In the data rows, the value 128 means zero.
Each row of this table is followed by its label. One hidden rule gives the labels. It looks at one to three of the table's principal directions, none of them among the few with the most spread.
[158 106  81 118  70  82 185 137 165 140  88 156 109  82 138  84 159  26
 101 137 150 156 101  97  99 120  66 184 127 107 108  92  80  55 106 131
 108 101 163 107 162 147  78 163] L
[128 147 121 108 162 122 150 114 131 157  92 157 109 107 136  90 131  78
 135 145 134 132 126 117  86 164 103 136 106 170 124 149 101 105  99 125
 147 122 120 100 119 128  87 110] N
[145  89 103 119  94  81 120 168 131 155 137 170  60 138  87 159 115 112
  88 117 126 164 151  89 185 100 189  93 118 105 160  77  88 124 148 118
  90 104 192 114  76  91 188 185] X
[137 114 127 128 144 126 155 138 143 106 126 110 154 113 111 153 157 148
 101 149 123 136 134 118 146 168 121 132 130 127 120 110 133 125 123 126
 107 131 134 149 149 108 131 128] N
[142 119 107 156  91 149 178 111 156 105  95 122 171  88 133 103 133  75
 135 153 132 101  77 131  93 135 145 161 128  98  77 186 145 100 139 163
 124 115  77 126 131 127 102 123] X
[108 133 189 123 154  94 121 148 198  91  84 149  87 159 126 203 107  96
 123 103 128 145 116 163 135 143 100 135 108 152 163  99 100 134 123 170
 184 107 188 104   9  73 122  83] N
[167 100 117 153 116 145 120 117 111  86 163 114 159 122  94 123 122 138
 132 148 139  91 141  92 148 115 180 108 124  87 152 121 134  95 133 119
  92 143 104 137 158 102 136 169] X
[183  85 152 139 146 102 131 142 136 139 158 132 134 124  91 160 101 171
  81 109  69 139 176 106 171 181 185 114 138  83 148 129 124 140 152 139
  49 139 124 134 142  58 207 168] L
[104 156 145 128 121 155 103 107 112 125  90 130 165 142 148  99 126  86
 165 141 134  93  99 145  88  97 116 146 144 110 102 198 148 114  94 138
 189 133  99  92 139 185  64 131] L
[105 137 106 108 114  86 120 175 193 132  92 147  46 150 126 198 134 123
 124  98 139 180 110 156 162 102 116 121 124 164 128  64  97 174 157 145
 176  90 226 114  32 134 159 111] N
[180 123  52 132 168 147 123 153 112 154 191 115 113  91  69 126 136 189
 121 137 123 133 165  68 175 174 191  71 110 153 148  94 120 171 178  78
  74 126 128 159 162  91 213 145] X
[135 121 109 134  88  89 140 198 217  82 117 126 103 126  80 220 163  85
 112 126 163 157  98 123 190 123  99 149 110 104 136  33  99 126 150 151
 178  80 246 139  38 116 153 124] X
[149 123 117 111 161 125  67 109  71 158 151 152  58 172 137 102  73 197
 142  92  94 134 174 133 129  94 200  55 135 154 174 127 120 164 139  99
  95 160 103 110 159 130 173 161] L
[125 110  74 127  62  61 150 189 199 136 106 163  25 118 125 177 119  86
  94  88 139 202  91 148 164  99 126 125 115 132 147  36  84 153 177 143
 126  67 225 140  37 106 197 124] L
[126 146 164 106 156 125 114 107 118 140 115 128 124 162 146 118 130 142
 135 119 123 123 146 130 117 127  99 127 134 153 130 141 123 125 105 123
 148 155 126 102 135 134  90 123] N
[128 158 149 141 164 203  77  56  19 169 184 105 170 142 154  51  74 208
 165 110 112  73 162 116  98 103 190  69 143 140 143 227 180 161 134  97
  80 178   1 135 200 120 142 123] X
[136 135 242 130 193 177 104  67  61  98 151  83 245 161 142 114 127 188
 132 137 109  62 175 119 106 158  99 132 151  94 145 194 174  91  59 123
 103 198  39 134 223 107  67 130] L
[133 146 129 138 169 158 130 116 124 115 151  99 138 123 137 139 117 191
 142 117 125 118 130 146 126 161 138  96 118 162 146 127 148 168 151 118
 114 140  90 169 132  94 165  84] N
[151 163 215 133 161 172 131  77 126 124 116  87 217 152 128 136 129 158
 140 125 118  74 141 114 122 152 121 143 143 108  87 222 166 125 112 170
 134 170  69 107 131  98  87 107] X
[127 105 150 145 147 101 114 162 172  75 121 127 143 130  92 202 122 132
 111 148 104 134 134 153 166 178 152 128 130  98 161 105 126 136 126 143
 144 116 170 136  83  97 162 139] L
[143 130 144 144 129 142 175 109 173 107  93 119 164 105 132 118 134  91
 127 142 116 110  97 133  95 165 115 169 123 127  80 183 140 112 135 172
 138 128  88 114 117 106  90  96] N
[ 98 151 143 125 143 132  97 116 116 142 146 116  88 170 153 152  97 204
 135  94 121 143 140 162 152 108 155  77 134 179 156 124 143 197 166 117
 127 141 126 140  78 100 173  95] X
[120 174 147 121 125 122 151 107 172 140  95 125 110 127 169 123 122  98
 156 101 154 131 100 155  94 127  65 156 115 171 113 134 113 130 134 160
 170 119 138 115  66 123  98  68] L
[ 90 112 144 124  87 129  98 149 102 105 124 123 151 152 154 143 143 119
 134 114 140 126 109 155 122  59  86 150 157  73 132 103 144 109  91 117
 151 119 148 142 176 196 104 155] L
[195  89 139 188 130 157 180 114 174  41 140  80 234  71  87 153 129 138
 107 161 100  84 114 118 133 206 169 158 133  56 106 163 167 100 148 176
  65 138  59 168 174  60 148 130] L
[119 123 146  97 141 125 141  78  78 188 116 140 121 149 165  65 132 152
 112 136 103 134 166 112 101 120 131 131 149 163  88 185 129 119 110 117
  89 171  82  87 179 144  78 151] L
[ 59 151  55 109  89 132 127 152 119 150  87 134 111 115 171  97 172  86
 143 145 160 154  69 155  99  78  73 139 147 158 100 121 131 147 114  81
 187  94 154 128 157 226  84 122] L
[137 144 126 120 139 133 180 119 127 164 148 105 167  95 121 106 174 134
 108 156 139 134 144  93 136 187  86 158 119 149  90 135 130 118 129 120
 105 138 121 146 147 118 114 109] X
[214  80  96 142 115 123 171 143 137 133 168 123 146  92  53 129 148 137
  82 148 109 127 163  47 177 166 192 128 117  76  99 115 121 100 159 141
  42 135 123 137 168  81 176 182] N
[152  89 101 140 129 124  50 192 112 106 195 134  88 162  50 195 106 188
 115 107 106 136 165 102 219  94 223  62 129  83 184  62 131 176 168 100
 116 119 185 143 120 115 232 183] L
[103 147 157 145 141 123 122 130 179  82  96 129 137 125 133 162 112  83
 146 132 143 117  97 163 113 148 101 144 115 141 156 131 121 124 120 152
 185 107 147 119  51  99 105  84] X
[119 132 135 129 132 109 137 130 178  85  82 142 110 117 150 130 125  63
 138 123 142 134  94 157  85 132  65 162 117 146 147 102 103  97 103 145
 172 109 150 112 108 128  76  97] L
[ 98 164 151 110 167 157  88 127  89 169 156 122 112 163 133 138 116 188
 156 105 126 122 152 137 140 116 140  95 122 167 127 147 146 185 141 117
 158 140 123 131 100 143 155  95] X
[128 115  84 135 116 121 123 186 156 115 148 131 119  96  87 162 151 102
 122 132 143 145 117 111 156 131 116 142 117 110 132  69 115 134 142 118
 146  86 188 148 121 143 161 133] L
[175  74  83 145  76  79 185 156 182  92 105 151 129  87  66 146 156  48
  84 190 137 141 117  85 165 160 172 150 111  73 118  94  93  58 130 150
 100 103 176 116  97  98 128 192] L
[177  79  80 119 104  85 133 160 131 146 146 166  36 133  92 139 110 141
  87 103 109 174 154  97 169 107 195  87 114 117 149  59  93 131 162 126
  64 118 167 131 124 100 202 176] L
[140 117 183 136 147 126  92 118 112 105 161 110 148 178 100 161 113 187
 108 128 102 115 171 120 179 136 167  98 139 109 157 134 148 141 133 128
 113 166 127 123 117  86 145 147] N
[ 93 172 121 102 140 165  34  90   4 192 147 149 109 163 171  39  89 145
 183 102 135 107 151 132  78  39 132  83 149 138 156 172 144 139  79  76
 149 153  80 103 214 229 100 154] L
[124  90  38 128  54  96 144 204 157 142 144 134  68 112 100 178 158 142
  88 114 133 191 106 122 195  85 163 116 136 105 105  43 120 173 189 116
 100  79 207 165 114 153 217 161] N
[147 103  89 139 103 113 127 168 143 128 155 130 115 119  77 164 137 138
 101 138 123 145 136  99 190 131 183 107 126 100 134  95 123 147 165 118
 104 109 168 141 105 107 190 162] N
[116 105 116 135 122 101  53 165 122 100 160 154  50 174 108 173  79 156
 135  98 119 146 142 153 173  78 188  68 122 125 211  60 112 163 154 106
 143 116 182 130  73 115 196 151] N
[143 131  84 126 123 120 110 171 168 148 135 132  68 131 101 181 117 158
 121  85 125 158 124 115 178 109 169  88 126 147 136  90 112 198 192 124
 124  96 180 128  71  94 210 125] N
[177 119 158 125 167 168 120 106  64 168 196  99 185 139  95  99 137 211
 116 128  89  96 195  71 154 159 166 116 139 101  97 176 161 136 135 114
  66 182  66 136 219 119 152 158] L
[126 163 107 135 131 126 206 110 191 112  73 112 165  67 138 104 170  68
 129 182 139 139  85 150  80 206  63 198 115 162  54 157 135 106 116 177
 165 118 116 131 122 158  64  68] L
[115 149 116 110 137 132 142 119 118 152 126 134 114 125 123  95 155 105
 124 149 149 137 131 101 120 131  97 133 112 172 109 127 120 117 117 115
 148 132 136 112 126 141  83 108] X
[124 134 142 136 116 114 169 135 184  96  89 123 155  98 142 142 147  69
 128 137 141 132  91 153  99 159  60 186 123 116 111 118 120  95 108 161
 158 106 144 135 112 132  90  98] L
[126 161  82 125 179 159 190 120 151 171 112 104 168  57 132  87 169 139
 120 164 101 143 116 125  92 232  98 163 129 191  44 191 152 174 150 130
 124 124  78 140 176 145 118  69] L
[153 108  87 134 104  98 149 153 156 130 136 142  79 118 103 140 125 126
 100 128 119 162 125 122 161 141 165 112 114 130 133  88 113 141 167 131
 103 114 157 140  97 103 179 137] X
[ 93 167  76 100 110 122 155 139 147 185  88 141  92 109 148  97 166  86
 131 138 145 166  96 130 106 119  79 156 128 183  61 140 119 154 135 129
 176 103 158 105 113 195  92  97] L
[121 144 126  95 123  85 191 111 158 194  95 149  67 121 163 110 140 120
 108 122 127 180 138 136 113 154  93 157 115 195  78 122  96 135 144 158
 114 128 151 110  74 124 118  95] X
[166 113 163 145 188 167 103 102 110  75 142 105 167 144 110 143 100 192
 146 128  96  82 153 134 120 153 183  96 131 111 147 158 156 132 122 140
 106 167  62 138 174  97 141 132] L
[125 135 102 106 140 148  47 110  27 175 172 149  72 183 134  71  94 183
 156 107 122 118 168 109 133  52 191  47 134 148 171 134 131 154 126  65
 120 162 102 108 179 171 145 174] X
[146 120 178 167 142 156 152  63 109  67 112 119 217 105 157  62  97  83
 148 167 110  63 105 158  50 178 124 160 126  87 141 214 158  53  79 151
 118 162  11 133 185 111  59 117] N
[ 92 161 140 116 109 129 169 101 161 147  61 130 141 110 178 100 148  67
 135 131 144 136  86 150  70 120  54 189 139 159  61 178 129 115 109 168
 167 116 119  95 112 164  47  84] N
[125 128 115 117 118 107 110 129  99 149 143 132 107 130 138 112 125 146
 111 116 122 158 151 129 133 112 111 122 144 127 143  96 125 132 115 111
 100 134 144 136 175 157 139 148] L
[ 61 159 172 105 144 163  95 108  80 151 130 111 162 162 174 106 149 144
 152 120 146 108 131 138 101  83  60 145 149 156 113 162 151 137  92 100
 173 145 113 114 160 179  58 104] X
[ 99 134 160 109 149 117 104 115 128 108 104 139  70 179 173 151 100 161
 152  94 131 138 127 183 107  90 118 104 124 173 158  99 118 145 119 136
 157 139 137 123  90 132 119 100] N
[130 110 143 143  95 126 195 106 145 102  98 122 203  83 133  97 163  46
 106 181 149 106 100 108  96 159  84 190 126  90  97 161 128  44  88 145
 114 124 100 126 151 116  51 136] X
[139 106  96 129 118 130  84 138  72 138 164 132  97 153 106 132 105 194
 110 118 108 142 155 117 172  90 213  56 143 108 161 109 144 163 145  95
  77 141 121 147 167 130 196 178] L
[160  90 160 126  99  92 149 132 160 112 115 138 127 140 102 156 137 102
  84 126 122 138 146  92 158 117 130 152 134  89 118 109 107  84 122 161
  95 133 164  99 112  88 110 167] N
[138 134 180 127 140 133 206  96 151 116 104 110 213  99 131 101 180  74
 115 183 140 101 124 108  94 202  53 207 115 120  71 172 131  51  82 160
 137 148  98 121 144 120  33 104] X
Here are more rows. What is the label of each one?
[121 151 138 106 142 145 197  90  95 200 144  95 215  81 147  69 199 130
 109 176 151 117 158  70 115 189  54 181 137 152  66 175 131  92 101  98
  86 151  95 132 192 132  66 127] ~ X
[142  95 115 146  95 113 176 124 154 104 119 133 156  94 106 116 149  66
  98 173 144 119 114  92 134 150 135 153 118 106 124 132 113  71 126 129
 102 117 128 119 114  83  97 152] ~ X
[129 121  90 142 124 135 103 167 142 132 152 134 112 113  88 152 121 124
 126 122 126 132 123 106 163 123 169 107 122 121 142 116 125 164 167 112
 134  97 156 128  98 110 180 134] ~ X
[ 85 146 112 124 115 146 118 123  87 164 136 128 137 122 160  87 131 124
 139 129 133 129 114 140 106 108 109 129 139 140 120 157 145 145 123  97
 138 122 104 137 155 168 118 118] ~ X
[119 139  74 118 110 126 131 100  68 196 150 138 111 104 163  39 122 140
 131 138 117 147 143 127  99 121 133 125 143 152 110 152 133 136 132  93
  88 142  89 131 201 185 130 147] ~ N
[131  96 182 109 134  77 133 144 124 167 135 145 120 148 125 164 123 154
  74 109  89 161 180 120 167 159 128 135 144 101 145 114 108 127 118 129
  75 136 163 122 116  87 167 166] ~ L
[ 88 177 159 128 113 156 158  93 142 139  80 113 191 116 170  87 155  59
 153 148 157  98  79 139  73 128  49 186 135 141  73 209 146 104  99 147
 191 125  95 100 114 158  28  81] ~ X
[140 105  82 151  70  98  65 200 165  93 142 159  48 156  72 204  86 107
 130  92 138 147 101 134 202  56 215  69 116  77 194  55 107 163 180 129
 158  76 216 130  27 109 228 166] ~ X
[122  86 147 131 146 126  35 130  52 100 144 163 106 184 118 130  68 159
 141 123  90 106 162 150 133  79 221  61 144  78 208 134 135 122  92  95
 121 151 106 113 167 148 155 203] ~ L
[ 90 132 175 127 144 123  84 120 125  97 106 137  98 175 167 159  84 149
 142  90 118 130 119 187 112  92 126 101 136 143 177 123 133 152 115 134
 155 131 126 124  92 115 130 104] ~ N
[ 74 160 138  99 138  97 113 147 170 149  81 148  45 155 187 169 110 135
 148  70 131 178 106 201 105  99  70 134 130 194 132  87 105 185 137 147
 184  99 186 120  54 155 140  70] ~ L
[116 162 141 107 188 152  99 119 112 138 136 114 101 153 157 130 119 197
 162  90 117 134 144 163 103 127  97 112 127 186 126 116 140 179 129 124
 154 147 114 141 155 161 135  78] ~ L
[142  81  48 116  62  57 128 208 156 170 125 195   0 128  94 173 105 101
  90  92 120 204 120 122 187  81 205  86 111 107 153  37  74 157 182 125
 100  68 227 132  49 121 245 180] ~ N
[130  82 104 144  80  83 165 128 148  86  78 174 113  97 134  97 117  19
 106 171 132 136  90 142  92 132 138 151 117  90 152 120  98  45  92 138
 119 105 128 114 121 124  87 166] ~ L
[191  62 116 148 101  80  84 146 109 113 159 158  85 152  79 151  68 166
  85 113  66 149 175 120 187 116 255  73 147  48 183 102 121 131 151 134
  45 143 139 124 148  96 226 227] ~ L
[135 144 194 143 182 196  94  80  64 119 158  93 240 128 128  91 118 163
 151 138 105  59 158 113  94 151 125 140 149  93 117 222 180 114  85 127
 117 173  31 126 225 137  86 126] ~ L
[107 145 170 116 138 127 113 125 131 127 110 125 128 159 154 142 126 133
 137 104 126 128 122 155 116 115  87 137 136 133 130 132 133 136 109 137
 161 134 135 121 118 141 106 106] ~ L
[100 140 163  91 129  87 102 133 133 175  95 171  33 186 176 136  93 127
 131  66 112 167 133 168 115  84 103 116 129 168 146 113  97 156 127 136
 159 124 168  92  65 135 133 112] ~ L
[106 151  75  89 136 120  77 178  91 218 183 140   9 170 127 156 118 232
 129  59 122 192 161 131 190  76 162  51 124 193 141  57 120 245 195  82
 123 115 190 155  97 155 247 115] ~ L
[ 97 143  75 131  64 127 162 147 155 138  89 125 161  79 139 106 178  41
 126 158 167 139  68 120 110 107  69 183 142 108  76 137 128 104 116 125
 163  85 156 124 141 189  78 131] ~ X
[118 103  92 117  67  77  59 183  99 156 180 169  12 189 103 174  92 152
 119  84 152 167 148 116 220  29 204  41 117 110 223  24  88 158 170  75
 119 103 227 136  39 109 233 192] ~ X
[157 100 180 149 139 135 135 128 147  61 127 110 200 120 103 158 137 108
 117 142 122  93 131 118 126 155 109 162 131  65 139 129 137  74  92 153
 121 137 116 135 160 101  99 142] ~ L
[106 155 121  98 130 136  70  74  13 212 155 145  90 158 190  38  86 179
 154  94 124 132 172 132  92  57 139  82 154 157 155 155 132 142 103  78
  87 165  79 114 208 186 125 160] ~ L
[116 152 142 144 151 134 160 126 195  53  89 112 157 102 138 146 146  75
 159 155 155 113  80 173  83 176  54 178 102 152 124 112 126  99 105 164
 202 113 135 141  92 135  68  58] ~ N
[113 128  86 117 117 125  80 151  96 158 151 144  53 160 133 135 102 177
 131  89 124 156 133 137 157  69 177  61 132 150 163  93 125 188 162  90
 121 119 149 138 118 139 194 141] ~ X
[146 119 144 129 162 143 120  97  93 104 134 123 152 132 130  92 121 147
 129 145 106 110 150 129  99 148 131 124 132 126 136 147 144 103  94 124
 109 164  76 128 204 139  95 136] ~ L
[134 130 155  90 174 123 128  93  78 205 123 145  76 165 180  90  98 204
 115  78  81 151 172 136 104 132 142  88 141 181 128 161 123 167 133 109
  71 167  77 114 167 108 150 126] ~ L
[111 157 186 125 185 167  66  75  61 140 157 118 136 180 153 100  78 202
 161 108 102  94 168 151 107 116 159  86 137 161 153 189 162 163 118 120
 133 180  59 114 146 127 120 106] ~ N
[134 125 146 130 159 121 127 136 137 118 150 123 112 127 126 155 114 162
 121 107 121 140 147 138 138 157 120 116 115 146 162  90 121 145 138 128
 111 128 137 155 113  88 165 101] ~ L
[145 154 189 122 181 188 105  55  53 127 146 105 170 158 169  68 100 187
 171 106 116  74 155 138  65 115 117 116 133 139 123 191 165 114  90 135
 114 192  19 131 218 148  81 103] ~ L
